Each path below is one point turned by a fixed rotation once a step. After each direction that follows a path, write how fast that rotation turns it, in degrees each step (0 if it stays still).
Each turn is a multiple of 5 degrees from 10 to 175, or 0.
Each row of a path follows its step; steps can be skipped.

step 0: [ 29   2  -8  19  17   0 -16  17  12  35  13 -12  12   8  -5 -20  34  -3
   1 -17  36   9  -4  21 -13  31   1 -23  18  10  15  10 -15  10   2  32
  -8  30  -4 -16 -17  -1  -8  -2  11  11  -2  11   3   6]
step 10: [  5   1 -47   2   8 -22  -2  -6 -13  19  10  11   6  11 -21  20  -5 -32
  -5 -21  10 -12 -18 -11  -6  10  -9   4 -29  -2 -13   7  19  -2  16  53
   0  21  13  -8   7   2 -17 -12  11  15 -13  -7  10 -15]
step 14: [  4   0 -22  17 -34  -6 -36   3   4  20 -14   4  19   1  25 -13  14 -25
  -3  12  20  18   9 -18  24   7  21   6   0   0 -20  24  -7 -20 -16  18
  16  13  -7   4 -17  14 -26 -27  -5   7   3   7 -11  24]
step 19: [ 17 -21 -24  -3 -23  -9  -6  19   7  32  29   9   1  26  12  -5  16 -17
   4 -23   2  10  19 -12 -20  26   5  -5  13 -13   3   8   1   0  20  10
   6 -12  -3   1 -18  32  19 -33  32 -16 -18   1   0  11]
step 20: [  6   5 -23 -32 -25 -22 -31 -39  28   4  10   8  -8   4   4 -26  17 -12
 -20   1  25   3  25   7   8  28   0  10  -3   5 -10  19 -10   5  12  21
  -1   5 -12   5 -15   4 -33  -3  -2  22  10  -3  14   8]
step 23: [ 17 -31   5  10  14 -12  -8   7  -7  22  -6   4   9  -8 -26   6  10 -30
  21 -25  25 -15  20   7  10  12   3 -13 -23  14  -2   8  22   3   2   9
 -18   5 -15  -5 -11  20 -57 -17  -4 -14   8   7   0 -13]
step 27: [  4  -8 -45 -10 -33  -9  -9 -11   3  23   9  -1  33   7  -4  -1  24 -36
 -24 -30 -18  -8   5   6  -8   7   8 -17  12  -3   0   9  -5 -17  -5  25
  20 -17   0   1 -19  35  -5  16   5   2 -10   1  -8  -5]
step 30: [ 15   6   5   7  -1  -2 -19  -7  16  27  -6  30 -20   8  11 -16   2 -26
  21 -22   8  -7  -1  -1 -18  24   1   8   7  -8 -16  -6  -2 -10  38   7
   8  -1  18   1   1  27 -28  -3  30 -30   4  12  20 -33]
Directions:
[-4  5  1 -2  5  6 -1 -7  3  3  0 -4  2 -4 -4 -3  2  5 -9  1 -4  1 -7 -1
 -1  5 -6  6  1 -3 -2  2 -1  1 -2 11 -2 12 -1  4 -5  4  7  1  1 -2  3  3
  3 -9]  70
[10  5 -1 -9  4  6  4 -3 -2 -2 -3 -2  6  5 -3  7 -5 -6 -3  2  2 -4  0 -2
 -8 -2 -6  2  0 -1 -2 -7  4 -1 -4  2  6 -9 -8 -1  7  1  0 -5  0  4  1 -1
  1 -7]  130
[  1   1  -5   2   0   2  -6  -4  -2  -4   3   1   3  -2   5  -4  -6  -6
   3  -2 -12  -4  -5  -4  -5  -3   3  -6   3  -1   0  -4   7   8   6   5
   3  -2   8   5  -2  -4   3   3   1  -6  -9  -3   1  -4]  125
[ -7   2  -3  -5   1  -3  -6 -10   6   3  -2  -2  -7   2  -1   6   5   4
   1   5  -3   2  -3  -9   1  -5   1  -2  -2  -1  -4  -6  -9   1   0   2
   4  -4   1  -4  -3  -7  -7  -3  -2  -1   3  -2  -9   0]  170
[  3   3   3  -5   4  -3   6   2  -1   7  -2   1  -6   9  -1  -4   0   0
   9   4   1   2   1  11  -3  -5   2   0   7  -1  -4  -6  -4   0   1  -3
  -2   2  -4   4 -12  -6   3   0   4  -6  -1  -3   7  -4]  170
[  8   2   0  -2   3   3  -2   2   0  -6   2  -2  -2  -7   7  -6   7  -1
   1 -11  -3   8   1  -1   3  -9   5  -2   2  -1   1  -5  -2  -4  -3   4
  -5  -1  -4  -1  -4   3  -5   6  -3   9   1   0  -1  -7]  160
[-1  5  8  2  0  6  2 -6 -3 -5  0 -4 -1 -7  3  2  3 -9  3  4  5 -3 -1 -8
 -4 -5  4  5 -5 -1  0  0  0 -3  2 -5 -2  4 -1  4 -6  5 -7 -4 -2 -8  2  0
  8  8]  40
